Each row is where one point has got to under a steady rotation. How many ticks took it there?
The counts run from 0 to 448.
[113 144 158 157 124 135 118 104 101 121 167 126  98 141 116  94 139 168
 146 118  93 110 116 112 168 143 172 154 173 146 158 155 132 172 144  96
 146 164 126 131 109 141 131  75 131 104 123 102 152  85 122  99  80 145
 141 126 117 143 117 223 120 113 137 132 126 143 109 102 121 142 113 123
  85 133 126 150  86  86] : 359
[154 132 140 162 120 143 101  85 173 175 144 139 142  98 126  88 141  83
 106  95  90 117 106 118 122 135 157 163 139 132 150 128 137 186 119  94
 153 148 124 170 110  91  98 141 140 126 110 142  99 142 107 122  84 105
 142 120 117 126 125 170 114 141 128 155 121  60 131 118 106 127 108 126
  95  95 134 199 129 121] : 126
[114 138 173 119 114 113 100 122 118 122 147 103  79 129 107  74 135 167
 148 115 128 131 122 136 129 150 189 122 156 149 151 143 148 156 138  94
 147 130 149 138  80 137 110  84 138 125 109 105 128 160 165 110  84 109
 144 180 108 124 137 143 125 145 172 114 129 140 126 132 136 134 106 142
  41 136 141 160  67 146] : 192
[166 142 187 102 106 175 123 112 125 119 143  81 130 149 111 122 135  73
 155 122 127  98 128 108 170  99 143 138 130 141 155 139 109 190 157  86
 139 174 137 147 100 121  93  98 180  93 110 118 133 134 136 119  98 130
 130 131 131 162 142 180 142 137 138 137 191 139 134 176 113 127 130 140
  97 142 119 115  96  91] : 382
[119 166 157 113 117 116 126 147 122 107 101 104 111 150 115 118 140 147
 147 135 131 133 145  93 155 116 130 107 130 168 134 154 101 189 149 125
 131 151 165 107 101 180 130  70 175 116 108 133 159 144 149 136 104 141
 135 163 123 142 139 133 157 134 148 136 215 159 128 159 123 140 121 145
  75 177 124 121  69 114] : 208
[154 134 147 169 118 142 105  84 175 170 141 137 147  99 125  87 145  81
 105  98  90 112 112 116 123 140 154 164 141 134 148 128 135 183 118  96
 154 147 123 169 112  96  98 138 138 124 110 143  99 143 102 125  79 107
 140 121 115 127 121 172 112 146 129 149 122  57 129 120 108 129 105 123
  96  95 144 199 130 120] : 127
[167 108 116 160 137 147 142 133 137 180 125 138 163 123 104 141 150  97
 109 112 108 121 121 116 103 119 157 170 143 129 115 139 108 202 130  97
 126 148 146 144  98 103 110 149 134 110 141 155 133 105  71 126 105 152
 160 116 154 174 119 174 135 121  76 122 172  97 157 109  94 146 129 123
  97 110  94 129 154  68] : 111
[104 113  96 179 118 123 117 123 153 177 114 185 116 125 109  81 171 154
 106  89  88 113 103 120  91 156 155 171 134 120 132 112 126 171 114 120
 133 131 165 151 120 114 121 148  74 133 133 138 120 139  92 122 112 117
 147 139 110 135 114 142 142 121 112  90 136  85 149  70 123 160 114 114
  71 109 125 181 122 110] : 297
[126 124 116 141 130 159 104 152 134 172 105 169 117 115 114 112 133 120
 143 146  75 155 132 111 114 146 152 144 134 152 160 151 140 175 128 105
 136 153 181 141 108 113 133 110 105 108 147 176 130 140 124 172  87 170
 128 161 160 162 137 186 157 137 101 127 160 158 163 135 115 171  95 106
  86 116  70 145 126 105] : 323
[121 121 119 161 128 155 115 148 125 162  93 164 125 117 102 103 144 112
 136 148  79 138 148 113 117 152 140 149 141 153 157 153 130 168 130 114
 143 153 178 130 109 119 141 107  98 100 151 169 127 137 111 184  89 175
 123 158 158 164 126 190 164 142 105 123 172 149 153 130 111 172  95 102
  87 118  86 145 126  98] : 320
[ 95 124 118 181 136 125  98  84 141 159 109 173 114  92 108  77 155 121
 117 127  88 111 120 116 116 182 126 164 132 146 177 136 120 159 130 120
 153 158 151 136 123  89 149 125 133 112 116 136 121 145 121 176  89 122
 114 134 118 124 125 186 168 134 142 139 154  98 102  88 117 151 113 119
  85 133 117 204 137 134] : 308
[163 136 196 149 101 151 100 130 124 133 164 114 127 135 116  86 144 130
 141 133 122 110 112  86 142 126 153 174 161 146 128 152 126 162 116  96
 141 137 109 135  89 168 106 122 133 143 132  96 161 149 109  93  88 172
 107 147  99 125 132 166 124 106 157 123 129 120 144 152 108 137  78  97
  68 127 110 152  71  88] : 178
[145 121 154 194 118 124 108 129 138 130 123 102 117 147  76 132 152 139
 134  82 150  66 109 147 107 147 145 141 142 140 130 110 112 164 141 120
 105 140 152 124  76 139 146 100 162 115  92  87 128 125  96 112 118  75
 162 120  93 109 124 116 163 106 130  86 186  92 118 114 109 139 143 155
  79 153 166 145  98 119] : 244
[149 149 190 140 138 148 104 146 140 166 121 123 125 126 112 109 134 120
 152 141 124 109 106 107 102 120 138 120 142 155 141 154 116 186 116 123
 141 134 160 119  85 176 107 135 129 139 157 124 155 182 119 129 116 129
 124 162 124 149 152  93 154 123 117 136 145 152 177 167 108 142  78 130
  53 117  67 123  73 116] : 4
[131 138 173 143 111 124 110 141 117 139 146 114 114 144 111  86 149 159
 142 114 121 138 117 102 130 130 179 143 177 155 123 150 143 164 110 100
 161 123 131 131  82 179 103  94 112 137 142 107 153 157 124  89  86 149
 136 162  97 131 134 142 119 117 163 128 115 122 152 141 110 139  84 104
  53 122 123 156  41 111] : 184
[150 135 111 143 114 152 118 140 181 167  83 161 138 132 123 128 155  98
 111 106 104 104 111  94 103 117 102 150  82 128 126 112  92 202 132 134
  97 154 180 147 123 124 123 155 140 136 109 162 122 151 102 149 131 114
 135 134 130 140 134 107 173 125  93 103 219 105 162 129 117 154 127 136
 104 138 110 139 147 102] : 275
[185 146 166 124 137 147 119 151 145 139 150  85 127 154 140 147 141 129
 125 104 110 138 107  92 127  96 186 129 156 150 119 147 116 219 134  98
 135 132 129 152  83 168 102  81 156 133 123 126 131 142 141  87  90  96
 169 134 120 138 143 116 121 137 111 133 149 119 164 179 105 121 118 151
  88 133 120 113  90 116] : 394
[116 133 161  85 119 140 134 103 102 134 147 100 112 134 103 103 131 106
 152 117 130 124 121 137 145 118 172 123 137 145 178 144 117 187 154  86
 158 163 150 152  86  94 101  96 176  86 122 125 134 134 168 129  86 119
 139 148 143 170 152 180 143 160 143 152 175 149 121 158 121 131 147 160
  78 136 107 120 107 115] : 375
[143 146 102 175 117 126  97 126 153 161 147 139 124 131 132  59 172 135
 112 137  70 142 133 131 134 144 165 148 133 147 169 151 135 178 138 134
 152 143 147 147  86 132 125  82 101 119 149 169 113 121 113 157  58 119
 145 159 137 114 125 164 130 171  95 130 150 123 108 148 122 169  78 110
 103 125 139 159 113 113] : 141
[138 154 162 112 135 115 122 162 116 121 114 100 104 140 119 139 124 157
 143 139 134 139 130  97 131 118 145 111 132 172 131 161  99 200 151 122
 110 146 159 110  84 172 137  85 192 125 107 128 161 140 158 131 103 137
 144 162 134 144 145 123 152 133 133 133 205 168 141 162 117 137 126 160
  69 174 104 107  94 117] : 212
[135 133  93 180 136 128  99 127 153 140 105 117 109 152  90 143 174 149
 147  97 133  96 115 144 123 138 131 128 133 129 128 112 121 172 151 122
 131 147 187 112  97 144 127  84 149 107 116 130 129 125  77 120 131  75
 181 131 101 116 128 117 170  88 104  95 192 123 123  93 114 143 123 133
  85 162 150 151  70 119] : 251
[ 91 160 170 156 118 119 119 133 139 120 105 151  87 147 131  87 157 174
 128 101  92  95 109  74 131 147 124 127 134 165 145 131 100 180 124 145
 128 141 153 128 129 190 145  87 112 141 113  98 142 169 158 123 112  96
 120 148  84 115 134 105 162 134 163 107 167 118 141 133 131 146 114 145
  72 153 139 150  75 142] : 26
[124 140 163 161 109 142 100 122 113 132 179 143  93 137 123  92 128 169
 132 106  86 119  98 112 156 151 183 165 153 155 177 145 140 173 135 104
 120 163 112 153  93 138 151  80 130 120 113 102 152  90 147 101  64 138
 127 125 111 117 130 211 124 129 137 131 124 131 110 130 125 153 113 134
  92 132 125 152 111  97] : 354
[153 131 126 152 122 145  99  89 175 185 146 145 141 103 129  99 142  83
 110  92  93 129  95 119 115 133 164 162 131 128 151 121 139 190 116  89
 150 147 131 174 106  87  93 148 142 129 113 150 107 142 106 115  83 105
 144 121 117 131 134 165 116 135 120 156 120  66 139 120 108 130 111 123
  94  95 121 193 130 120] : 124
[100 162 184 148 103 135 114 124 152 115 109 148  88 149 134  78 157 160
 133  98  94  86 110  75 140 136 121 130 134 150 136 125 107 179 121 133
 131 141 155 130 140 186 125 100 104 142 107  99 134 174 147 112 120  98
 118 152  81 121 130 109 152 127 165  98 159 116 149 127 138 143 106 140
  71 142 145 155  65 133] : 23
[147 130 119 140 113 150 123 136 176 161  81 153 139 130 117 124 155  92
 112 107 107  95 121 105 103 118 103 144  87 125 123 109  91 198 139 127
  98 152 184 144 126 114 117 156 142 130 105 158 115 152 101 155 135 112
 139 142 136 151 126 110 169 134  98  94 225 106 162 123 122 152 133 144
  96 135 117 136 150 102] : 273
[122 123 121 167 143 125 130 122 148 128  95 133 104 124 115 140 136 156
 107  82  85 113 135 122 116 153 168 137 159 133 113 123 128 188 149  96
 111 146 167 141 133 110 142  86 133 106  75 136  86 108 121 128 109  87
 188 127 130 150  96 174 132 130 110  86 162  93 138  67 127 133 154 161
  85 132 164 163 139 129] : 84
[163 136 115 164 133 148  96 142 184 179 104 169 137 118 141 144 146 115
 102 109  94 117  89  76  94 132 112 165  96 143 129 122  98 206 118 135
  97 150 154 148 117 132 138 152 152 153 109 155 134 150 103 138 117 112
 129 120 118 118 143 110 168 112  91 127 188  95 161 127 106 149 117 139
 107 139  90 156 151 112] : 280
[150 148 170 110 140 120 118 163 117 125 120  93 103 137 119 145 118 161
 142 139 138 134 124 104 122 120 154 115 133 163 125 162 102 201 155 110
 100 144 156 114  80 163 137  94 194 131 103 122 159 136 154 128 107 135
 146 160 136 149 145 122 149 129 126 123 196 170 146 155 121 135 132 167
  62 169  96 102 105 116] : 214
[157 113  96 140 124 150 126 128 154 196 137 151 153 129 111 126 154  98
 115  91 102 142 102 124  99 113 172 168 130 118 127 121 131 201 117  93
 138 142 155 168  94  95  91 153 118 121 145 167 130 125  86 109 102 137
 161 123 142 163 135 157 127 122  83 134 149  93 168 115  99 147 118 115
  96  95  95 150 133  82] : 116
[ 85 119  85 168 120 116 102 101 152 177 117 192 107 115 112  73 169 148
 115  95  87 123  99 123 103 169 147 164 121 131 165 112 132 164 117 124
 146 143 165 153 120  94 130 140 103 128 127 147 122 146 118 140  99 108
 132 140 110 119 133 153 155 129 132 120 143  91 123  77 125 161 118 117
  78 120 122 202 125 132] : 302
[ 89 117  85 168 118 119 109 110 153 179 116 192 110 120 110  75 174 153
 112  88  88 121  99 121  97 163 153 167 123 127 153 111 130 166 113 121
 142 138 168 156 118 102 124 142  86 129 132 146 123 144 109 128 103 112
 139 141 108 125 125 148 151 124 127 107 141  85 135  74 124 162 116 115
  76 115 122 194 120 124] : 300
[101 127  89 147 119 121 145 117 147 131  94 148 109 139 113 120 155 146
 108  78  86 118 139 128 131 137 154 140 127 124 125 109 115 192 155 109
 116 155 180 145 137 102 131  94 125 100  88 151  99 103 120 135 113 103
 178 130 137 156 101 175 141 138 108  90 199 100 127  73 135 148 160 151
  96 140 167 151 138 109] : 89
[116 121 130 182 130 145 118 124 123 150  88 160 132 107  93  93 150 103
 128 150  82 113 159 112 120 165 126 156 148 158 155 153 115 160 132 119
 151 158 167 119 116 115 152 110 108  95 140 151 121 136 103 195  92 169
 118 147 148 159 112 199 168 140 120 121 176 127 132 116 110 164  98 106
  86 128 107 162 130 101] : 316
[131 134  88 176 140 123  98 124 153 142  99 118 111 151  91 146 173 150
 150  97 131 101 114 142 121 136 129 122 133 130 129 119 119 176 151 125
 136 146 195 110  99 143 127  83 151 107 118 136 128 125  79 124 130  72
 183 132 104 120 129 113 171  89 101 103 189 128 121  92 115 142 125 133
  86 162 143 153  71 122] : 252
[ 99 128  82 143 114 121 144 118 147 135  92 152 111 141 112 120 160 143
 107  77  86 119 138 124 133 137 149 142 121 126 129 109 112 195 153 110
 116 157 180 148 135 101 130  95 128  98  89 159 102 102 119 135 112 104
 176 130 136 156 107 175 144 138 110  96 202 100 123  79 134 151 163 152
 100 141 163 152 138 105] : 90
[115 138 178 113 108 117  97 115 121 114 144  99  77 129 107  68 134 163
 151 120 128 120 127 142 140 150 178 122 150 144 155 138 146 154 148  92
 144 137 152 136  88 128 109  86 148 120  95 104 125 157 165 117  86 109
 138 181 109 124 132 153 126 145 177 109 140 145 119 129 142 134 111 143
  44 140 145 159  69 142] : 194
